In the rows, 128 means zero.
One turn sends every row of this set to another row. A few are shown first. Where does it send the rows asked after them?
z_601: [124 138 119 132 104 129 142 105 139 127 160 125 142 102 136  81]
z_123: [154 130 117  85 113 115 102 118 117 129 174 141 124 130 117 125]
z_574: [136 120 145 129 155 105 128 107 129 128 104 145 107 113 132 117]
z_649: [118 111 137 141  85 114 129 141 105 128  95 111 121 156 136 142]
z_304: [133 122 110 104 123  84 113 100 134 153 137 152 129 134 121 114]
z_528: [103 131 129 141  87 144 126 116 124 131 128 133 149  98 152 175]
z_126: [126 142  97 106 134 127 173 103 122 127 152 109 138 137 140 111]
z_885: [126 109 141  81 116 132 106 105 102 107 137 114 141 101 123 142]
z_350: [130  77 123 153 123 122 137 117 136 141 142  90 138 118 123 130]
z_493: [139 111 152 131 112 110 137 116 143 155 116 100 136 139 104 162]
z_461: [134 136 123 141 136 157 158 126 121 127 132 108 107 144 151 169]
z_638: [126 142 153 109 112 166 114 110 109 103 131 116 104 120 145 133]
z_276: [117 147  96 148 105 117 163 124 129 131 149 147 149 109 155 116]
z_45: [121 125 154 106  80 113 111 122 113 130 109 124 147 123 118 168]
z_645: [ 98 105 132 150  98 146 127 102 127 131 112  97 122 128 149 117]
z_443: [131 145 106 108 100 147 150 121 112 109 177 113 145 116 142 112]
z_374: [135 127  98 121  87 104 106 141 108 131 161 164 134 126 140 134]
z_15: [124 166 110 101 128 117 158 102 124 124 143 152 145 108 143 122]
z_887: [141 102  99 135 110 103 120 125 129 148 158 123 118 152 127  98]
z_897: [124 139 148 128 140 134 138  86 153 149 118 126 127 108 130 159]
z_999: [147 123 134 148 112 130 122 150 116 116 152 151 132  89 140 165]
z_317: [158 133 152 136 103 131 135 154 119 129 135 120 118 140 120 177]
z_996: [147 132 171 123 109 122 114 129 120 123 107 124 100 141 117 126]
z_790: [120 106 100 126 128 120 149 137  86 112 115 119 124 143 156 158]
z_268: [140 117  79 115 116 102 138 133 113 146 160 133 132 157 134 150]

z_493 turns into z_45
z_897 turns into z_528
Now find these:
z_443 turns into z_126
z_123 turns into z_268
z_885 turns into z_790

One turn sends every row of this set to another row. A few are shown first. Where does it send the rows asked after them?
z_59: [122 151 111 117 132 168 149  73  83  96  77 142 123 157 157  92 136  99
 160  89 112]
z_680: [124 163  98 126 133 158 147  74  91  80  74 140 126 155 146  89 126 101
 153  94 102]
z_931: [ 87 138 107 147 128 166 151  85 134 102  40 162 128 170 156  74 136 134
 146 152  95]
z_591: [ 83 153  99 107  84 138 172 134 121 125 101 157 132 156 141 107 147 148
  88 133 101]
z_500: [120 105 105  94 131 144 148 122 115 133  99 151 139 160 119  91  96 148
 104 151 125]
z_892: [ 85 148  91 117  82 145 170 133 104 120  89 139 142 156 137  96 150 149
  95 103 108]
z_428: [ 93 148 102 126 113 159 145  90 140 110  49 159 134 176 163  57 147 126
 157 154  90]
z_214: [ 87 128 121 137 128 175 152  84 129 117  43 166 124 172 167  77 147 132
 154 147 105]
z_218: [106 136 108 117 123 179 166 125 131 178  83 139 115 172 156 102 106 150
 119 101 126]
z_320: [118 176 103  95 124 183 166 131 119 166 107 143 123 182 156 109 122 134
 131 111 128]
z_70: [ 98 147  98 105  88 134 171 123 106 118 106 147 124 142 138 115 134 140
  82 102 104]
z_766: [125 140  97 120 119 150 140  73  99  92  65 132 122 147 150  72 122 104
 151  81  97]
z_248: [120 137  91  88 124 156 147 131  99 124 100 146 161 179 118  79 122 142
 127 153 132]
z_173: [122 148 119 100 123 133 145  73 137 109  98 173  96 150 165  95 109 101
 131 145  77]
z_799: [127 150 112  95 129 195 169 123 121 142  80 145 114 161 146 122 122 155
 117 113 143]
z_40: [105 145 128 117 135 139 150  72 124 137 106 175  99 165 178 100 112  94
 140 134  82]
z_541: [117 120  90 101 122 136 144 127  96 148 112 134 152 174 123  73  98 128
 120 118 117]
z_244: [107 156 112 126 133 130 148  76 131 124 104 171 103 163 166  97 102  94
 133 139  71]

z_320 turns into z_218
z_931 turns into z_680
Now find these:
z_500 turns into z_248
z_40 turns into z_214
z_173 turns into z_428
z_892 turns into z_70

One turn sends every row of this set to another row. A few are shown first. Where does it send the rows asked after them?
z_962: [129 135 129 116 158 131 124 110 102 132 151 120  97 114  81 121 162 139
 133  98 106]
z_907: [131 103 139 101 173 104 137 143 126 143 146 110 121 132  85 134 150 157
 165 139 112]
z_573: [183 149 127 145 142 106 135 108 129 164 142 157 112 169 133 135 150 125
 127 104 120]
z_853: [110 134 154  86 156 131 158 136 112 165 132 125 122 131 129 126 122 167
 125 163 114]
z_135: [161 127 125 153 163 131 137 128 123 145 160 143 113  96 110 139  93 135
 118 136 133]
z_886: [129 156 104 130 131 149 119  84 101 164 105 137 127 145 129 138 135 129
 144 103  92]
z_843: [122 122 137  93 139 157 162 111  84 162 143 131 107 169 118 128 122 158
 136 129  99]
z_129: [129 128 137 135 136  93 145 125 116 161 134 141 150 156 122 175 166 133
 122 125 156]
z_835: [140 100 147 108 172 130 171 115 134 159 156 101 111 147  94 132 139 137
 162 141  93]
z_283: [117 144 127 129 215 131 125 119 131 157 128 130 107  99 109 142 119 142
 129 131 107]
z_898: [133 145 125 113 168 166 149  95 117 179 120 135 118 164 138 140 105 137
 128 130  77]
z_291: [137 119 122 136 138 139 160 129 141 136 111 119 108 106 143 147 144 151
 117 116  85]
z_980: [120 142 143 127 110 123 162 113 156 151 125 142 102 162 141 112 131 130
 128 154 110]
z_384: [107 142 135 103 118 114 126 127  96 150 116 127 130 112 120 123 151 159
 139 138 129]
z_725: [159  98 110 150 152 117 166 134  96 160 161 142 120 151 124 151 130 157
 112 128 121]
z_597: [ 90 149 128 132 191 135 135  93 137 175 139 136 124 151 106 140 108 115
 128 165 120]
z_893: [ 95 124 129 132 157 137 155 120 133 152  97 157 107 161 143 174 118 146
 147 121 124]
z_679: [102 141 132 118 132 135 136  85 108 147 162 124 116 165  77 118 149 112
 131 133 120]
z_833: [101 136 128 118 126 124 140 121 139 145 116 165 113 194 131 141 124 140
 139 139 124]
z_32: [ 92 128 104 138 166 133 116  98  85 145 139 147 107 142  84 142 130 134
 150 112 130]
z_757: [141 131 122 124 106 127 146 131 146 130 131 127 113 141 130 113 149 145
 109 134  85]
z_141: [185 127 123 156 165 119 163 119 124 173 152 150 104 150 142 134 124 139
 116 125 106]
z_667: [154 157 147 140 151  96 141 109 146 173 125 148 134 156 140 159 156 117
 126 122 143]
z_788: [133 129 110 151 163 127 136  78 143 173 127 122 125 158 105 138 127 102
 176 138  95]
z_273: [118 167 122 124 149 123 112 110 128 166  93 130 141 107 141 136 135 137
 132 140 107]
z_608: [138 145 157 115 141 138 136 101 131 145 155 140 137 163  90 171 131 107
 126 110 154]
z_321: [124 129 139 138 161 142 145 102 131 158 147 132 151 135 104 188 108 109
 116 135 150]
z_388: [117 111 108 129 153 139 138 138 123 131 103 140 119 139 133 175 136 162
 127 100  99]
z_806: [134 113 109 155 145 138 132 116 102 140 158 138 140 118  94 169 105 129
 118 126 145]
z_699: [131 105 131 143 162 107 171 135 114 170 144 133 140 140 131 175 136 148
 110 147 144]
z_441: [125 155 153 108 180 132 144 106 153 160 152 109 115 122 101 119 139 121
 109 151  98]
z_900: [146 112 118 120 162 139 145  97 136 161 154 113 124 182  89 131 132 120
 159 136  79]
z_582: [164 160 173 114 158 131 140 109 151 151 157 147 111 141 107 141 119 114
 126 119 143]
z_368: [117 118 130 132 174  92 128 124 134 155 118 120 123 107 102 141 144 140
 183 140 128]
z_413: [122 130 100 144 162 102 101 106 135 156 117 132 138 142  97 141 137 122
 179 136 113]
z_367: [176 142 142 129 144 127 128 124 122 136 169 151  99 126  97 121 115 133
 129 113 136]

z_321 turns into z_806
z_573 turns into z_667
z_898 turns into z_886
Now find these:
z_757 turns into z_980
z_413 turns into z_368
z_32 turns into z_283

One turn sends every row of this set to another row. A few are shown first. Where does it send the rows asked after them?
z_8: [137 123 156 125 110 146 150  71 124 114 155  70 128 109  96  82 132 142
 129  84 137 107 114  96 125]
z_982: [120  98 141 117 120  70 180 119 145 171 151 106 158 127 140 105 163 139
 120 121 162 153 123  95 176]
z_661: [151 127 104 125 103  82 177 143 143 133 155 120 110 111 146  97 156 127
 106 128 158 156 135 114 169]
z_584: [140 143 122  85 106 106 144 130 129 134 146 131 152 117 104 101 184 140
  92 135 163 108 112 101  96]
z_933: [159 119 129 128 119  85 159 114 120 151 118 104 124 105 102 129 142 114
 131 121 169 135 130 131 168]
z_334: [161 122 162 104 109 114 165 116 111 116 188  93 150 108 150  85 142 126
 132 132 166  84 114 101 111]
z_344: [102 123 129 145  94 112 144 121 149 148 150 126 116  95 123 107 149 142
 123  82 137 161 118  86 157]
z_934: [147 120 152 118 109 150 143  80 120 116 154  65 122 109 110  80 127 130
 129  94 137 106 116  91 125]
z_262: [117 137 115 125 123 102 148 129 154 156 156 106 108  93  90 114 153 127
  96 105 143 134 158 126 170]
z_920: [162 108 164 102 113 116 162 116 116 121 200  86 149 109 155  86 147 120
 123 132 160  91 128 107 117]
z_436: [131 109 156 138 131 136 175  97 149 131 186  59 153 118 136  64 171 158
 107 101 133 126 147 121 132]
z_952: [152 143 126 111 100 126 147  84 135 119 129 132 150 119  97  98 168 161
  82 102 157 148 100 105 123]
z_523: [119 136 138 124 123  90 121 121 135 172 146 125 146  96 128 121 127 113
 120 129 155 104 111 105 156]
z_226: [128 120 152 128 126 124 178 102 151 130 199  65 160 123 141  65 174 163
 108 105 137 119 143 121 133]
z_634: [135 135 126  95 106 114 153  98 135 143 148 114 179 124 114 107 212 171
 103 115 162 136 133 132 135]

z_226 turns into z_8
z_523 turns into z_982
Now find these:
z_262 turns into z_933
z_934 turns into z_920
z_584 turns into z_634

One turn sends every row of this set to another row. A few are shown first. Where does it send the rows asked after them?
z_182: [118 147 141 101 165 160 109 138 109 134  90 161 162 185 119 128 141 116
 116 106 123 135 133 151 103 110 139 108 130 117 162 131 137]
z_967: [ 92 134 164 135 127 145 118 179 150 120 123 132 135 133 166 137 172 122
 137 146 140 131 157 127  99 101 108 143 117 147 131 142 118]
z_555: [136 132 127 134  86 148 136 165 170 127 125 104 110 158 100 135 141 113
 129 157 153 134 121 111 123 119 156 149 122 112 101 104 139]
z_9: [ 84 143 151 126 136 128 101 160 135 120 123  99 146 145 113 131 156 141
  88 121 117 114 129 106 119 104 145 133 108 142 129 136  93]
z_985: [126 159 122 115 162 133 127 144 142 112 103 147 182 170 130 133 126 106
 163 118 150 146 159 103  98 119 116 132 162 118 139 134 150]
z_37: [128 161 126 104 139 146 115 156 169 103 132 168 138 181 113 136 145  77
 125 120 138 148 151  85 134 123 113 110 106 131 140 111 151]
z_701: [135 140 136 126 126 128 105 143 167 114  86 143 155 160 126 111 132  89
 151 112 134 163 134 120 122 128 143  78 156 148 155 131 109]
z_216: [143 135 133 149 136 117 131 131 130 106  89 154 135 157 140 178 163 130
 136 155 169 138 123 108 100 134 111 106 111 140 136  92 143]
z_604: [159 117 125 129 169 170 164 133 113 129 138 142 154 137 128 119 155 126
 126 152 146 116 114 108 123 137 145 130 120 120 123 150 132]
z_733: [137 141 131 117 127 162 139 138 169 140  96 105 157 179 154  82 127 135
 119 159 129 147 151 135 116 125 137  98 136 139 141 132 129]
z_240: [140  85 108 130 140 161 142 124 115 131  96 113 146 155 122 148 177  95
 128 126 106 134 116 111 122 136 127 129 138 122 172 148 118]
z_612: [132 118 164 140 154 101 142 130 108  97 139 137 120 151 122 137 157 134
 143 131 141 131 103 128 128 132 122 154 128 146 155 101 131]
z_11: [115 133 129  88 120 141 110 126 153 117 115 127 165 174 164  89 149 118
 111 164  90 146 108 124 104 118 137 135 112 123 154 139 111]
z_697: [144 128 116 126 118 132 182 145 166 125  79 149 131 172 116 123 134 109
 129 167 152 116 127 136 122 147 139 154 147 145 130 118 150]
z_200: [122 144  99 147  88 148 137 148 129 142 124 117 144 136 145 166 140 110
 119 120 144 188 127 134  92 132 132 129 122 155 144 131 120]
z_869: [145 115 115 142 107 131 144 127 115 102 105 127 178 145 122 153 145 109
 135  95 107 159 146 142 103 150 122 134 116 143 165 133 123]
z_263: [ 94 111 126 105 101 138 109 137 128 140 125 128 181 149 148 125 141 123
 120 155 115 128 145 118 143 108 158 150 132 149 127 166 103]
z_526: [134 162 166 116  99 155 125 150 154 132  68 121 142 169 143 140 129 127
 140 139 131 144 150 127 143 132 123 117 161 168 146 138 136]
z_285: [115 134 150  91 112 141 123 145 138 107 145 131 143 163 154 141 143 126
 135  95 132 134 148 152  90  84 116 111 137 120 158 113 123]
z_938: [122 166 147 124  84 122 127 152 122 117 122 155 135 143 107 179 176 103
 126 126 137 145 126 112  86 142 155 119 127 136 138  96 121]
z_68: [152 151  98 121 136 124 138 162 140 151 117 142 158 170 106 164 164 141
 126 159 132 137 150 132 109 110 144 119  90 121 120  98 150]
z_491: [156 132 133 117 118 151 149 184 114 148 144 121 137 153 106 153 168 129
 145 157 154 140 150 103 108 128 144 123 156 152 111 116 135]
z_552: [ 88 116 160 130 141 154 130 130 125 106 135 134 139 192 126 135 127 108
  96 143 140 117 148  99 130 127 155 159 102 161 113 128 132]
z_49: [147 155 128 120  72 144 115 130 135  95 121 141 148 145 111 158 116 119
 105 132 165 152 117 122 127 135 132 139 114 116 118 101 153]
z_489: [135 127 104 102 105 129  92 144 164 132 128 126 174 163 171 123 158 106
 120 137 135 147 167 117 116 125 150  99 149 134 135 139 109]
z_910: [ 99 118 136 104 140 144 142 136 133 100 104 158 130 192 107 125 107 101
 136 124 140 139 122  75 113 115 120 122 102 160 125 100 132]
z_690: [161 125 126 103  92 124 109 156 141  93 137 149 143 165 128 145 150 134
  71 155 126 139  88 122 129 120 128 137 127 140 146 104 118]
z_252: [ 97 125 124 120 154 146 114 175 112 150  73 141 137 181 134 118 160 141
 140 141 140 116 131 122 102 128 113 122 112 154 128 158 125]
z_760: [148 110 145 107  97 128 127 156 166 111 103 139 122 137 111 168 134 130
 108 164 128 113 116 125 130 131 139 159 140 160 128 120 157]
z_387: [130 128 124 127 118 118 144 116 117 101 125 162 149 145 117 128 150 135
 133 105 123 113  93 115  97 153 146 119  90 109 147 122 120]
z_587: [122 103 105 155 124 155 125 169 134 172 127 108 129 146 118 137 157 124
 131 142 114 171 117 103 115 120 145 137 138 130 153 135 128]
z_557: [113 145 158  84  85 125  98 143 136 110  91 137 148 172 148 140 144 123
 142 136  89 139 108 115 130 125 120 152 137 154 158 142 118]
z_856: [153 112 125 118 139 147 145 153 134 113  99 118 126 171 110 101 174  86
 120 160 138 122 116  98 132 148 146 168 126 118 111 110 116]
z_533: [134 146 117  93 152 133 161 136 113 141 153 122 123 164 116 148 174 114
 113 145 133 122 109 152 133 105 147 154 112 131 136 118 124]
z_703: [166 123 120 103 117 129 123 128  98  83 100 148 164 168 112 115 141 112
 110 125 144 137 116 107 135 165 119 156 118 124 127 102 132]
z_662: [ 91 122 143 114 113 140 130 128 127 122  80 136 151 154 113 119 118 106
 151 127 128 135 102 118 144 112 142 119 141 167 144 162  97]
z_562: [ 91 127 144  87 161 128 111 138 123 114  83 107 134 151 104 143 140 103
 135 129 139 122 125 100  84 125 127 128 153 166 131 132 130]
z_812: [119 136 120 106 117 138 112 155 152 112 167 124 132 206 133 140 155 113
 106 123 146 111 169 105 142 137 131 129 110 141 121 135 145]
z_331: [115 172 106 129 124 142 129 149 146 119 138 126 172 178 161 136 150 135
 113 110 153 124 144 106 124  96 119 119 122 101 132 144 100]
z_13: [158 143 107 131 119 125 160 152 144 107 115 165 160 195 124  93 148 116
  93 158 140 148 108 133 124 136 134 139 131 122 150 100 116]

z_533 turns into z_182
z_37 turns into z_587
z_11 turns into z_13
Now find these:
z_9 turns into z_387
z_701 turns into z_555

